Each path below is one point turned by a fixed rotation once a step. After each direction that follows a path, write how fast that rotation turns it, in degrees per step (0 if it stays still).
Each turn is a multiple of 5 degrees from 10 to 175, or 0.
Each row of a path follows its step; steps can be skipped.
path 1
step 0: [-21   6  -9  12  -9   2  -2   7   4  -7   1   3  -2   4  -4  -4  10  24
   2 -23  18 -13   2  21   5  -3 -19  12  14   8  14  -3  -3  -8   1  16
  -1   2   9 -13   0  -9   3   9  -4 -15  -9 -11   3  -2   3]
step 1: [-19  12   1  -2 -19   3  -5  14  -6 -12   2  19  13   8   5   9  12  14
   1  11  18  -2  -4  18  10   2  -8  -5  -7 -10  14   8   6 -17  -7  16
 -10   3   0  -7   1  13 -10  -4 -13 -11  -3   4  -9  -6   8]
step 2: [ -4   9  11 -11 -11  -5 -10  -4 -12  -4  -3   7   3  -3   7 -12  19  -2
  -8  18  10  -7 -16   2  -2  -3 -15   2  -2   5   5  14   6  -6  10   6
   1   5   6 -13  -4   2  -8  -7 -20 -33  14  -5   1  17  -8]
step 4: [-23   1   6   1 -16   2 -21  -6   2  -2   4  17   4   5   1  -7   6  19
   2   5   5 -13   1  16  -3 -15 -25 -14   1   2   0  -1  12 -13 -19   3
  -3   0   2   6   0  15   1   0   9  -9  -9   0   3 -11  19]
step 6: [-17  20   7   2 -14  -3 -10  12  -8  -1   1   4   9   0  -3  -7  -5  16
   7   2  14  -2 -19  -9   6  -2 -14  10  16  10   9  10  -4  -1   7  -6
   4  -9  15   0  19  -9  13  -2 -24 -18  -5  13   4  -3   1]
step 7: [ -7  14   6  -9 -24  -6 -14  -8  -2   3   0  16  10  21 -12  -2  -1   7
   7   6  11  -5 -11  12   4 -15 -21 -10  12  13   9   2  -8  -2 -10  18
  -1  13   4   1  18 -11   3   6   7 -14  -1  -3  -4   2   5]
step 8: [ -5   0   4 -13 -10   3  -8   2   3  12  -8  31   9  12 -10  -5   0   1
   7  -2   0  -9   1  14  10 -13 -17  -9  -6  -6  19   2  11 -11  -1   4
   7 -10  -3 -19  -4   9   0   2  -2 -29  -6  -1  -4   3 -18]
step 10: [-13  13 -12  -3 -15   2  -9   2 -18   8  -1  18  -2  -7 -10 -17  15  12
  -4   5  -2 -11   2  -5   5 -14 -21 -17  13  15   2  -3   7   7  -8   2
  -3  16   5  -3  18 -13  12  -1  -7   0  -1   5  -1  13  10]
step 12: [-22   5  -9  -9   1  -4  -9   1  -7  -2 -14   5  11   6  -1  -3  10   9
  -6  -5  13   5 -10  16  -1 -14 -11   7  16   1  19  -2   1 -13   0   9
  -4 -27  -8 -18   9   3   6  -3 -20  -6  -6 -16  -5  -7   2]
step 14: [-17  11  -5 -18 -19   2   7   4  -1   3  16   5   4  -1  -3  -1  14   4
   6   5  -5  -8 -17  15   4   3 -18 -11   3  15  14  15  20   5   3  -1
   6  15   0 -11   6  -3 -18   5  -5 -22   0  -5   5   3  -2]
Directions:
[-1 -3 -2  3 -3  0  2  4 -1  1 -1  1  1 -1  1 -3 -1  0 -2  0 -3  3  1  1
  3 -1  1 -6  0  2  4 -3 -3  2 -3  1  1 -3 -4 -2  5 -5 -1 -4 -1  4  1 -3
  3 -1 -7] => 25
[ 6 -4  0  3 -2 -1  2 -2 -1  3  3  8 -2  2  1  2  1  2 -2 -1  2  0  5  0
  3  2  3  2  4  5  1 -2  3  1  1 -1 -2  0  3 -1 -4 -2  2  2 -4 -1 -3  3
  1 -1 -4] => 140
[-1  6 -4 -1  4 -2  7  3 -1 -4  3  3  0 -2  2  4  0 -1 -3  4  3 -4  1 -3
  0  2 -1 -3 -1  0 -3 -2 -1 -2  0 -3  2  3 -1 -2  3 -1  0 -6 -2 -2  1  4
  2  1  0] => 90
[-3  2  2  0  3  6  4  2  2 -4  2 -4  0  1  2  4 -3  3  0 -2  0  2  0  0
  3 -2  3 -1  2  5  1  4  6  0  0  2  1 -4 -3  4  3  2  0  4 -4 -1 -3  2
 -3 -3 -1] => 130
path 2
step 0: [  9  15  -6   2   0  -1  12   0   3  -5  -1   0  -3   5  -5  -4   0  12
   9  -8  -9  -9  11  26 -20   8  -6   6   9  11  -9 -11  10   7  13  -6
  14   4   8  -2  17 -24  10   9   8   0  -4  -1  -1  16   5]
step 1: [ -4  -3   4   9   9  -5 -15 -11  12   0  -6  14  -9   8 -14  -4   6   6
   2   0  -5 -16  -9  -3 -21   6 -25   0 -11   5  -3  -1  -2  -2   9   5
   3   9  17  16  -9   0  -2   1 -16   0 -25   4  -6   5  -9]
step 2: [  8   3  -4   9  -7  -1   6 -18  -5  -1 -14  15  13  -6  -5   7 -14  10
  10   5 -19  -7 -19 -17   4  16 -12  -4 -10 -12  -3   2  13   0  11   2
 -13   2  -1  11   7 -12   4   0  -3  -6  17  10  -5   9   5]
step 3: [ -2   8   0   6  -3   4  -2  12   4  -6  -3  -9  -3  15  21  13   0  15
  16   0  -4 -19  -7  -4  -5   3  -1  12 -16  11  11   9   9  13   9  18
   1   2   2  -3  11   8 -10   4  -1   3  16 -11  -1  11 -16]
step 4: [-10  14 -13  -2  -7   4  -4 -11  11 -13  -1  12  -5  12  -4   8   4 -14
   2 -15  -5   2   6  11 -22  -6 -10  12   4  12 -13  12  14  17  -4   6
  -4  -3  -3   0 -15  -8   1   0   0  -8  20  13  -2  11   1]
step 5: [ -8  -4   1  12 -18   8   5  -7  11   5   4  -5  10   1  -5   6  11  21
  -4 -10  -8   9  -3 -12  -8  -3 -20   6  -1   3 -10  26  -7   3  -3   2
  -1  19  20  -3   0   5  12  -5 -11 -10  -3   4   3 -11  -5]
step 6: [ 11  -4 -11 -14  -9  -3  28  -7   0 -15   3   3  -1   8   0  -3   7  16
  -4 -12 -24 -11 -17  -5  14   7   5  18 -12   8  -9  -2  -5  -6   6   1
   5  -8  -7  -1  -5  -7  10  -2 -11 -13   7  -7   7   3   3]
step 7: [ -6   2   9 -10  -4 -12   8  -5   4 -17 -10 -19  -7  -5  -8   3   9   3
  11 -26   1 -11  -1   4   1   4 -18  -7  -3   6  11   3   3  -7  10  13
   8   5  10 -15 -12   7 -16  -7  -7  14  11  -7  10   8  -2]
step 12: [ 11   1   4   4  14   1   1  -6   6 -20  -3  25  -8   2  -1   0   8   2
  -5  -2 -22  13   2  14 -11  -4 -13  -5   0  12 -25  -7   1  -3  -9  -2
  15   5  10  17   3  -6   1   2  -6  -2   0 -12 -11  12   0]
step 14: [ 14   4   1  -2  10   9   8  -3  13 -10   1  -8   2   0  -1 -16 -13   1
   7   0  -3 -18 -20 -13  -4   1  -5   2 -19  12   0  -4   3   8  14   0
 -15 -12   3  15   3   8   4   8  -3  -8  10  -3 -13  26  -3]
Directions:
[-1 -2  1 -3  5 -3 -1 -4  2 -6 -6  4 -3 -1 -1  3  1 -4 -2 -2  3  1 -1  0
  0  4 -1 -2  4 -1 -3  4 -3 -1 -3  2 -2 -5  1  5 -1  2 -3 -3  0  0  1  2
  1  0  1] => 135
[ 2  1 -2  1  3 -3 -4 -1 -3 -1  1 -1 -4  0 -1  2  0 -2  1  4 -5 -5 -4  0
  2 -4 -5 -5  0 -2  2 -2 -1  0  3 -2 -1  4 -1  2  1  0 -3 -4 -2  1  4 -6
  1 -3  4] => 65
[-2  0  1 -5  4  3  6  1  1  0  8  1  1 -4 -3 -3 -1  2  1 -2 -3 -4  2  1
  1  2 -2 -6  3  6 -2  1  0 -2  0 -1  3 -2  1  3  1  1  1  1 -4  1 -1  1
  4 -2  1] => 55
[ 3 -2  2  0 -2 -2  3 -5 -5  3  1  4 -2  1  1  0  0  0  2  7 -3  3 -5  0
  4  2  0  2  2  2  3  6  0 -1 -4 -4  2 -1  4 -3 -1  1 -1  3 -3  0 -1  1
  1  2 -1] => 100
[ 4  0 -3  3  3  4  0 -1  2 -4  2 -1 -3  1 -3  6  0 -2 -4  2  2 -3  2 -2
  2  3  3  0 -3  2  0  3 -2  3  3 -2  3 -1 -2 -3  3  0  0  3  2 -5 -5 -5
  2  3 -1] => 130
[ 0  2  6 -2 -3  3 -3 -3  2  4  2  3  1 -2 -5  0 -4 -6  0 -2  0  1 -2 -5
 -2  0 -5 -2  1  2  2  0 -3  0  4  0 -1  1 -3 -6 -3  2  0 -3  3  0 -1  2
  0  2  0] => 120
[  0  -3   5  -3   2   0  -1  -1  -3  -1  -2   4   2   2   2   0   2   1
   3  -2   2  -3  -2   6   2   1   2  -6   0  -3   0  -2   2   3   0   0
  -1   3   0  -4   2  -4   1  -1   3   2 -10   1   0   0   4] => 35
